In the data rows, 128 means zero.
Here is a table of points, one per row:
[107 104 136 122 157 134 152 181 163 113 116  41 137 112 156 117 101 132
 146  97 132 133  96 141 198 122 148 124 179  93 173 129  98 155 100  94
 171 167 149 127  53  96 100 149  77 149 153 153 149 107 127 120  94 164
 171 108 149  68 144 115 183  71 132 103]
[171 125 111 160 157  71 108 106 125 142 151 142 164 144 128 173  78 156
 188 128 163 128 141 113  95  78  93 163 104 169 119 130 115  70 184 112
 124 197 107 127 115  95 137  83  91 178 127 168  97  78 154 140  95 163
 134 151  80 125 111 120 119 164 156 182]
[119 185 103 163 132 106 113 113 109 111 158 131 162  98  98 121 140 118
  92  57  85 123 114 121  86  92 103  76 156 129 188 148 200 119 155 131
  80 136  76 140  69 101  66 168 112  93 144  62  51 148 132 162  97 154
  93 157 137 137 149 136 120 130 167 111]
[ 79  97 116  74 112 177 171 162 145  66  88 123 163 134 166 154 117 151
  97 174 103 136 116 186 111 122 172 110 112 134 158 185 112  55 148  77
  83 102 116 145 102 132 162  83 116 126 102 133 106 158  81 115 172  83
 152 129 112 105 134 161 165 131 152 126]
[142 124  74 121 174 122  93 113 144 112 102 123 111 129 138  58 118 182
 119 141 135 108 119 118 109 177 178 106 140 101  87  87 120 148 142 151
 166 122 106 197 175  99 106 118  78  76 125 118 128 173 140 120  52  93
 107 171 137 131 128 146 146 124 167 203]
[143  73 131 113 135 101 132 153 139  82 161 158 180 126 144 132 145 103
  99  86 111  82 172 127 193 196 145 195 112  97 103 174 159 136 106 138
 145 177 122 125 143 152 113 168 131 113  60 145 112 111  93 109 123 157
 105 132  82 181 114 151 155 177 106 124]
[123 131 123  94 171 122 173 149  78 180  99  99 127 100 120 167 181 110
 147 182 105 199 150 124 138  98 159 120 120 140 149  76 185 117 103  93
 184 150 154  77 189 134 113 142 141 113 114 141 115 160  99 174 164 126
 143 107 110 135  87 112 150 173 144 147]
[178 142 140 156 133 128 186 109 168 139 138 138  42 120 121 123 112 142
 103 161 128 147 146 133 131 133 126 107 159  29 159 121 129 135 131  90
  46 131 165  92 147 149 135  78 122 125 167  88 111  93  58 102 100 138
 156 132 118  91  74  94 143 150  77 130]
[ 72 122 184 134 120 162 106 116 161 108 110 103  96  81  82 121 137 157
 143 133 143 134 144 146  91 109 152 159 127 105 181 101 147 150 113 110
  61 114  87 111 136 167 117 152  73 141  91 158 150  94 191 116 188 138
 116 130 192 152 120  82 159 143 112 183]
[129 124 118 141 141 137 134 126 149  48 190 138 103 151 135 105 175 149
 196 176 101 113 101 117 147  89  83 154 126 110  48 134 142 172  95 118
 121  99 142 147 137  97 102  82 137 189  51  89 121 151 131 171 116 115
 114 128 141 118 161 133  98 121 165  75]
[166 145 119 123 139 104 124 143 107 116 143 121 186 177  88 158 146 162
 120 141 144 166  90 111 118 158 118 162 146  98 141 152 119 116 142 152
 107 160 131 186 158 102 136 134 172 136 124  71 128 188 144 167 163 173
 134  96 122 166 172  78 109  43  88 183]
[126 209 148 105 149 152  77 112 167 211 146 130 114 102 137 132 154  84
 120 121 112  83 125 122 116 140 144 207  88 129 140 150 108 116 146  81
 174 136 175 168 135 106 141 130 144 110 123  88 118 106 139 134 160 105
  88 190  87  70 139 102  73  92 141 136]
[106 141 111 122 122 145 122  61 100  88 139 181 117 110 177 176 149 157
 148 117 168  44 112 115 112 126 134 114 152 151 135 148 128  93 144 151
 194 102 203 129 128 181  98 159 115 145 181 102  94 132 112 146 126 122
  83  52 170 119 108 116  85 121 117 175]
[138 108  93 129 130 207 182  87  81 184 166  94 138 174 113 146 115  95
  65 115 171 136 144 134 129  95  96 122 144 159 165 170 113 193  95  99
 125 115  90  99 161 148 172 132  98 201  89 115 153 155 150  77  97 126
  86 113 129 106 106 158 172 107 143 112]
[119 181 135 114 119 102 130  98 166 186 134 140 168 126 167 166  97  88
 182 147 122 114 103 100 135 213 120 129 150 136  73 159 142 144 132 140
 104 106  65  67 160  56 108 132 124 141 182  88 149 109  97 100 139  80
 152 128 194 147 148 108 116 132 180 135]
[180  78 134 197 135 128 124 116  69 137  84 143 120  75 153 115 124 145
 161  77  68 153  50 173 109 112 159 103 125 167 101 166 117 181 185 156
 125  88 150 163 121 102 102 123 150 163 124  98 192 109  90  94 166 132
 131 121  71 160 136 102 154 113 132 142]
[127 177 116 100 110 172 136 148 124 126 111 183 152  95 123 134  66 164
 122 135 105 132 130 150 157  87 142 159 102 178 135  31 109 136 114 127
 109 170 139 125 165 148 152 184 174 146 103  89 125 116 109  68  96 175
 171 111 189 102 140 178 130 142  97 109]
[ 71  62 192 117 121 143 173 138  84 127 140 124 158 112  96  82 129 108
 148  88 148 162 174 131 132 137  96 106 107 149 140 148  67 131  91  87
 140  82 104 174 166 142 136  98 124 100 148 109 125  94 108 179 114 143
 212 132 160 119 105 141  86 151 129 135]
[103 155 107 134 151  97  93 155  83 149 127 159 136 120 117  78  99 113
  83 111  76 118 141 161 148 131  88  54 102 103  81 160 119  83 121 101
 103 136 147  83 160  94 149 142 112 145 108 201 149 112 189 161 132  93
  92 100 145 123 123 108 121 106  54 105]
[159 163 160 117 116 102 150 145  60  86 109  94 144 100 106 133 154 153
 129 171  77  74 170  94 112 137  90 133 168 112 127 144 102 120  99 180
 129 100 144  99  79 137 136 110 131 109 197 131 207 119 154 103 116  99
 116 163  98 129 181 196 126 140 126 175]
[113 126 115 104  99 121 124 107 131 131 157 118 127 149 115 109 139  94
 140 139 169 158  75 114  94 157 118  74 137  98 100  76  70 101 134 197
 132 141 150 162 144 127  86 135 121 116 155 150  84  59 149 119 214 119
  76 133  77 115 164 194 158 151 112 103]
[146 102 113 156 103  75 187 119 144  99 122 110  97  58 133 134 130 145
 159 114 172 136 157 140 122 167 152 147 149 135 146 110 107 135 180 123
 167 145  81 102 129 142 183  98 188  95  87 150 132 150 170 103 120 109
  76 132 134 143 123 124  79  84 109  32]
[111 137 123 177 159 117  92 153  87 130 113 132 119 201 140 165 136 126
 115 147 102 132  87 144 127 128 210 132 127 102 125 163 133 136 123 164
 160  48  98  85  92 136 125 102 114  68 102 122 116  87 179  78  97 196
 178  87  89 137 155 124  61 132 142 114]
[ 63 139 187 132 150 148  68 169 164 126 116 150 148 154 109 115  85 112
 146 165 148 108 176  98 119 125  72  64 118 155 173 108 112 157 153 166
 157 133 131  84 122 173 101  86 169 103 117 135 132 189  80 112 133 140
 139 158 106 134 105  69 201 125 124  98]
[164 155 165 125  85 139 123 175 137 146  80 127  72 170  92 185  98 165
 156 115 147 155 130 123 123 163 104 133 135 174  77 177 160 133 132 154
 103 135 189 157 126 157 109 182  96  58  94 160 135 133 170 167 108  83
 158 131 103 126  87 165 145 117 131  75]
[119 141 123 129  95  93 135 115 157 105 106 141  98  99 137 126 148  51
 104 139 153 157 126  90 228 116 141  91  99 166 115 105 100 148 100 146
  54 136 150 182  77 140 153 106 109 138 147 171 136 194 146 103 125 143
  99  98 121 146 113 117  61 158 151 151]
[132  99 104  91 170 139  98 122 169 118 172  78  68 123 125  98 127 109
  65 109 179 100 127 129 156  80 105 136  74 145  88  95 153 114 151 131
 144 154  80 120 109 140 168 181 183 130 184  93 166 104 159 166 133  65
 162  82 108 168 125 109 120 176 137 113]
[187 146  81 137 120 121  87  95 162 146 118  79 126 167 184 102 123  96
  93 126 104 174 173  92  70 140 139 164 102 139 137 125 113 110 153 148
 145  76 115 126 110 164  51 140 170 179 129 203 110 130  89 167 127 130
 128 159 187 119 150 152  92 132  86 138]
[131  61 157 113  57 156 139 135 126 149 106 152 130 177  84  94  90  92
 138 134 126  67 122 129 137  75 165 182 147 115 163  93 195 125 113 112
 128 113 170 102 170  68 182 123 130 119 177 179  92 145  99 146 135 136
 125 154 139 163 129 143 148  84 126 104]
[115  88 121 141  80 121 108 119 144 181 138 189 138 157 157 121 227 181
 115  94 144 166 131 162  99 136  89 113 131 123 114  77 164 111  55 114
 159 168 105 137  63 154 201 118 138 138 137 130 157 138 101 122 136 141
 142 156 152 105 108 105 166 149 136 121]
These points spread out most along one direction. For each point below, how far along it does it lie, from 0 to 99? 50 is the average, and the first point above lies past it. One standard deviation of the points above along it is 16.
[119 181 135 114 119 102 130  98 166 186 134 140 168 126 167 166  97  88
 182 147 122 114 103 100 135 213 120 129 150 136  73 159 142 144 132 140
 104 106  65  67 160  56 108 132 124 141 182  88 149 109  97 100 139  80
 152 128 194 147 148 108 116 132 180 135] 32
[171 125 111 160 157  71 108 106 125 142 151 142 164 144 128 173  78 156
 188 128 163 128 141 113  95  78  93 163 104 169 119 130 115  70 184 112
 124 197 107 127 115  95 137  83  91 178 127 168  97  78 154 140  95 163
 134 151  80 125 111 120 119 164 156 182] 36
[146 102 113 156 103  75 187 119 144  99 122 110  97  58 133 134 130 145
 159 114 172 136 157 140 122 167 152 147 149 135 146 110 107 135 180 123
 167 145  81 102 129 142 183  98 188  95  87 150 132 150 170 103 120 109
  76 132 134 143 123 124  79  84 109  32] 52
[ 79  97 116  74 112 177 171 162 145  66  88 123 163 134 166 154 117 151
  97 174 103 136 116 186 111 122 172 110 112 134 158 185 112  55 148  77
  83 102 116 145 102 132 162  83 116 126 102 133 106 158  81 115 172  83
 152 129 112 105 134 161 165 131 152 126] 68
[131  61 157 113  57 156 139 135 126 149 106 152 130 177  84  94  90  92
 138 134 126  67 122 129 137  75 165 182 147 115 163  93 195 125 113 112
 128 113 170 102 170  68 182 123 130 119 177 179  92 145  99 146 135 136
 125 154 139 163 129 143 148  84 126 104] 71
[119 185 103 163 132 106 113 113 109 111 158 131 162  98  98 121 140 118
  92  57  85 123 114 121  86  92 103  76 156 129 188 148 200 119 155 131
  80 136  76 140  69 101  66 168 112  93 144  62  51 148 132 162  97 154
  93 157 137 137 149 136 120 130 167 111] 30
[166 145 119 123 139 104 124 143 107 116 143 121 186 177  88 158 146 162
 120 141 144 166  90 111 118 158 118 162 146  98 141 152 119 116 142 152
 107 160 131 186 158 102 136 134 172 136 124  71 128 188 144 167 163 173
 134  96 122 166 172  78 109  43  88 183] 31
[ 63 139 187 132 150 148  68 169 164 126 116 150 148 154 109 115  85 112
 146 165 148 108 176  98 119 125  72  64 118 155 173 108 112 157 153 166
 157 133 131  84 122 173 101  86 169 103 117 135 132 189  80 112 133 140
 139 158 106 134 105  69 201 125 124  98] 67
[113 126 115 104  99 121 124 107 131 131 157 118 127 149 115 109 139  94
 140 139 169 158  75 114  94 157 118  74 137  98 100  76  70 101 134 197
 132 141 150 162 144 127  86 135 121 116 155 150  84  59 149 119 214 119
  76 133  77 115 164 194 158 151 112 103] 35
[123 131 123  94 171 122 173 149  78 180  99  99 127 100 120 167 181 110
 147 182 105 199 150 124 138  98 159 120 120 140 149  76 185 117 103  93
 184 150 154  77 189 134 113 142 141 113 114 141 115 160  99 174 164 126
 143 107 110 135  87 112 150 173 144 147] 69
[115  88 121 141  80 121 108 119 144 181 138 189 138 157 157 121 227 181
 115  94 144 166 131 162  99 136  89 113 131 123 114  77 164 111  55 114
 159 168 105 137  63 154 201 118 138 138 137 130 157 138 101 122 136 141
 142 156 152 105 108 105 166 149 136 121] 68
